(in the rows, 128 means zero)
Each path below is one point turned by a fixed rotation once a step. After each direction that follows a path, write how fast that rotation turns it, in degrees per step (0 if it stays still).
Each turn is a multiple of 5 degrees from 10 to 175, or 0.
Each row of a path follows its step; steps can be skipped.
Path 1:
step 0: [128 130 137 133 127 115 131 131 130 122 134 123 134 125 133 128 119 125
 148 130 139 129 130 124 125 124 130 120 125]
step 1: [122 124 136 120 116 127 133 126 142 127 129 133 117 125 133 131 126 123
 142 135 125 135 126 131 133 124 125 130 125]
step 2: [136 144 136 118 125 124 135 133 130 133 133 124 129 127 130 132 118 124
 136 137 128 126 123 120 130 122 130 132 136]
step 3: [126 132 131 117 113 128 136 131 132 131 128 126 139 121 125 118 126 131
 135 132 131 127 122 143 136 126 124 124 130]
step 4: [136 129 129 126 126 130 135 129 126 135 121 122 131 121 144 125 126 131
 149 124 129 126 122 126 126 130 130 126 137]
step 5: [126 128 129 121 119 129 129 130 133 144 138 131 128 134 138 131 131 126
 135 122 125 135 124 135 129 127 116 118 135]
step 6: [132 141 123 119 128 114 131 131 129 141 123 131 133 127 131 131 134 125
 136 124 133 136 119 121 131 132 133 124 126]
step 7: [121 128 119 131 118 116 130 136 127 129 133 131 127 132 128 127 124 131
 140 126 133 126 122 133 137 126 129 111 129]
step 8: [130 128 124 126 127 123 129 128 127 129 124 124 120 130 136 140 121 124
 145 129 140 140 121 134 131 127 130 133 122]
step 9: [117 131 135 114 120 125 131 133 123 128 141 130 127 136 131 132 124 122
 140 126 134 129 132 124 132 119 129 126 127]
step 10: [124 136 134 119 122 126 139 125 131 132 117 133 127 129 131 128 124 133
 133 138 137 130 116 123 138 121 128 131 121]
Speeds:
[129 131 132 130 126 134 129 131 128 132 128 128 129 128 128 128 132 132
 129 130 129 125 131 129 131 128 129 132 130] => 45
[130 130 127 132 127 126 132 128 127 127 124 126 132 129 122 126 128 131
 128 128 128 125 125 132 128 125 131 125 126] => 95
[127 127 128 131 127 124 129 131 129 125 130 126 124 129 123 131 128 128
 131 131 131 130 132 127 131 126 129 132 126] => 45
Path 2:
step 0: [126 140 132 121 126 128 125 128 128 135 132 139 129 135 132 127 132 133
 125 121 125 124 141 132 125 131 130 146 130]
step 1: [119 132 126 134 118 128 128 119 131 121 132 123 127 133 127 138 136 138
 137 125 115 130 140 134 131 128 128 130 131]
step 2: [122 120 125 149 132 127 130 114 129 118 126 131 130 128 127 135 120 130
 128 131 131 121 131 132 132 128 126 120 126]
step 3: [128 128 134 131 124 119 123 128 130 128 126 144 126 130 132 132 112 119
 116 128 137 123 132 119 133 126 126 127 126]
step 4: [129 138 134 120 122 113 117 141 128 131 129 131 122 128 128 135 129 131
 127 131 126 129 130 129 137 120 133 123 138]
step 5: [127 130 124 126 138 128 130 136 124 125 123 128 126 127 120 141 133 142
 139 141 122 123 124 128 127 121 133 120 128]
step 6: [136 117 118 132 132 135 135 131 128 122 125 139 131 136 117 132 130 125
 125 138 132 131 126 120 125 122 126 134 119]
step 7: [139 129 130 123 124 126 125 124 133 126 127 133 127 129 118 123 139 121
 118 116 136 135 126 126 136 116 126 134 123]
step 8: [116 133 138 120 125 126 135 123 128 135 130 125 127 112 125 128 141 131
 130 122 129 125 121 130 134 116 128 128 127]
step 9: [114 128 125 131 129 138 137 136 123 126 129 132 135 113 133 136 129 129
 130 134 131 127 122 138 124 130 125 138 128]
step 10: [132 134 117 128 130 136 125 133 126 120 127 134 137 123 129 137 120 120
 123 116 123 136 135 128 125 134 123 137 123]
Speeds:
[129 131 125 126 131 125 126 132 121 131 128 130 131 125 130 129 126 128
 130 130 125 130 128 129 127 129 129 130 128] => 70
[126 131 129 126 126 135 129 131 128 128 132 129 129 131 126 130 127 132
 128 129 128 130 129 132 126 129 131 124 127] => 85
[126 126 132 129 125 127 127 126 128 128 126 129 129 125 127 132 126 124
 128 127 126 130 124 131 132 134 131 128 126] => 55
[125 126 128 122 127 124 131 130 129 123 127 126 126 128 131 130 131 131
 129 130 126 125 128 131 126 130 128 131 128] => 90
Path 3:
step 0: [125 112 133 126 122 136 113 124 121 125 126 123 131 125 126 117 136 129
 123 134 123 126 130 121 129 130 133 129 126]
step 1: [136 119 128 135 127 122 118 123 131 119 126 126 119 135 124 124 126 121
 125 141 126 133 120 124 136 126 123 122 129]
step 2: [130 121 131 120 124 127 121 124 138 120 137 132 127 132 131 129 122 123
 134 136 136 133 130 126 122 133 124 128 144]
step 3: [121 118 130 127 119 124 126 140 127 122 132 128 133 125 128 121 128 116
 133 129 127 140 135 125 116 123 129 127 127]
step 4: [129 127 132 129 122 138 133 130 123 115 128 123 120 127 123 126 130 115
 135 128 124 125 130 114 132 119 130 124 130]
step 5: [138 123 129 119 132 130 120 124 128 120 131 119 121 127 131 113 136 124
 133 131 131 119 138 127 130 131 134 125 129]
step 6: [142 120 130 129 113 125 120 131 131 136 131 116 123 127 126 121 134 123
 129 133 132 135 124 130 130 131 123 126 129]
step 7: [125 128 129 129 119 126 127 132 140 129 129 127 118 126 136 133 127 120
 135 144 140 127 126 117 125 127 128 129 129]
step 8: [124 124 134 128 123 131 126 136 138 125 139 131 123 119 117 122 124 123
 128 134 128 121 137 129 116 126 136 129 128]
step 9: [128 126 131 137 129 131 122 131 127 130 133 121 118 126 121 123 126 111
 136 121 117 127 133 121 127 135 125 127 122]
step 10: [138 134 128 126 121 125 123 126 127 119 136 127 128 124 134 126 131 115
 139 128 132 114 124 126 135 136 127 129 125]
Speeds:
[127 130 127 131 129 127 130 126 130 123 130 129 128 132 125 131 131 126
 127 130 134 124 127 128 131 124 129 127 127] => 120
[130 126 131 132 126 123 129 126 129 128 130 129 129 127 131 128 128 131
 133 124 133 131 125 129 129 130 129 126 130] => 85
Path 4:
step 0: [120 128 117 130 128 127 128 123 125 123 137 122 130 137 132 121 135 136
 123 127 120 124 138 142 131 127 130 122 126]
step 1: [128 129 123 139 131 121 126 118 120 131 129 140 130 131 129 120 134 126
 124 124 119 140 133 137 138 130 132 123 131]
step 2: [119 131 134 130 134 122 127 113 138 136 126 139 129 132 130 120 121 123
 137 127 130 138 132 131 131 127 131 126 133]
step 3: [120 125 123 120 140 124 128 119 130 132 120 131 128 124 130 119 129 135
 141 133 138 127 132 126 117 128 137 126 130]
step 4: [132 126 118 128 130 124 125 124 120 135 123 141 129 121 123 127 133 133
 133 137 134 126 132 117 121 123 128 135 116]
step 5: [127 126 127 133 125 124 123 134 137 141 137 136 131 129 126 129 124 134
 131 130 130 119 135 123 125 117 117 132 116]
step 6: [127 119 127 128 138 128 122 144 132 133 138 124 133 130 129 116 134 136
 125 127 128 117 135 132 133 124 122 125 127]
step 7: [134 121 124 131 133 129 122 134 127 128 133 128 132 124 121 115 140 119
 124 133 124 131 132 129 145 128 126 134 134]
step 8: [130 120 127 124 124 125 128 123 144 128 127 131 131 123 118 126 125 119
 134 130 120 133 132 134 138 125 123 133 141]
step 9: [129 118 129 109 129 127 135 123 131 123 118 130 135 128 120 123 122 134
 132 128 126 126 131 138 125 128 127 130 135]
step 10: [138 130 126 117 121 126 136 120 116 129 127 134 139 135 119 127 131 131
 128 134 129 124 132 130 125 133 135 139 125]
Speeds:
[127 125 125 125 128 131 130 125 129 124 130 128 130 126 129 128 128 124
 127 122 125 126 128 130 134 129 127 127 127] => 45
[130 123 127 127 131 128 129 131 122 128 123 130 126 125 128 126 130 132
 126 126 127 128 126 130 127 128 128 123 128] => 125
[127 128 132 129 130 127 130 131 131 129 127 133 130 126 129 130 120 127
 127 126 125 130 129 129 127 125 124 126 128] => 110
Path 5:
step 0: [127 132 124 129 122 122 129 126 137 124 112 131 132 132 129 115 135 136
 129 126 135 135 122 125 132 119 124 119 135]
step 1: [128 133 134 128 130 134 118 118 127 121 131 122 122 128 129 127 110 125
 143 130 128 128 133 132 131 130 137 131 136]
step 2: [128 120 124 123 130 131 127 131 135 124 135 135 142 128 119 140 119 121
 118 127 128 131 116 126 133 124 124 132 121]
step 3: [126 140 124 123 124 125 124 128 134 131 115 141 118 130 137 133 133 126
 129 132 129 125 128 117 127 138 123 117 125]
step 4: [129 127 138 130 127 121 135 134 135 131 135 118 125 127 120 130 120 122
 140 120 122 122 136 137 121 134 133 123 127]
step 5: [131 123 125 134 131 126 121 139 128 135 128 127 139 138 127 125 129 134
 124 127 138 140 117 132 132 120 122 118 127]
step 6: [132 132 136 130 130 137 125 125 125 124 122 137 109 124 136 116 118 129
 129 130 134 124 128 127 137 133 125 128 130]
step 7: [129 127 130 131 126 124 136 121 136 124 129 132 142 118 115 128 117 126
 131 116 121 124 119 126 126 123 130 133 134]
step 8: [125 130 117 124 128 125 115 128 131 120 122 136 129 139 135 139 130 131
 134 134 128 139 123 124 123 122 134 118 131]
step 9: [126 131 140 118 125 130 128 131 135 123 132 122 115 138 127 133 119 118
 130 129 125 120 135 130 137 133 125 131 118]
step 10: [131 131 121 132 130 126 125 132 138 147 127 128 143 124 116 127 129 126
 127 123 127 128 124 129 131 132 117 124 126]
Speeds:
[134 127 125 126 133 127 128 133 127 126 128 130 130 126 123 129 130 127
 130 130 127 132 127 129 128 128 128 129 129] => 130
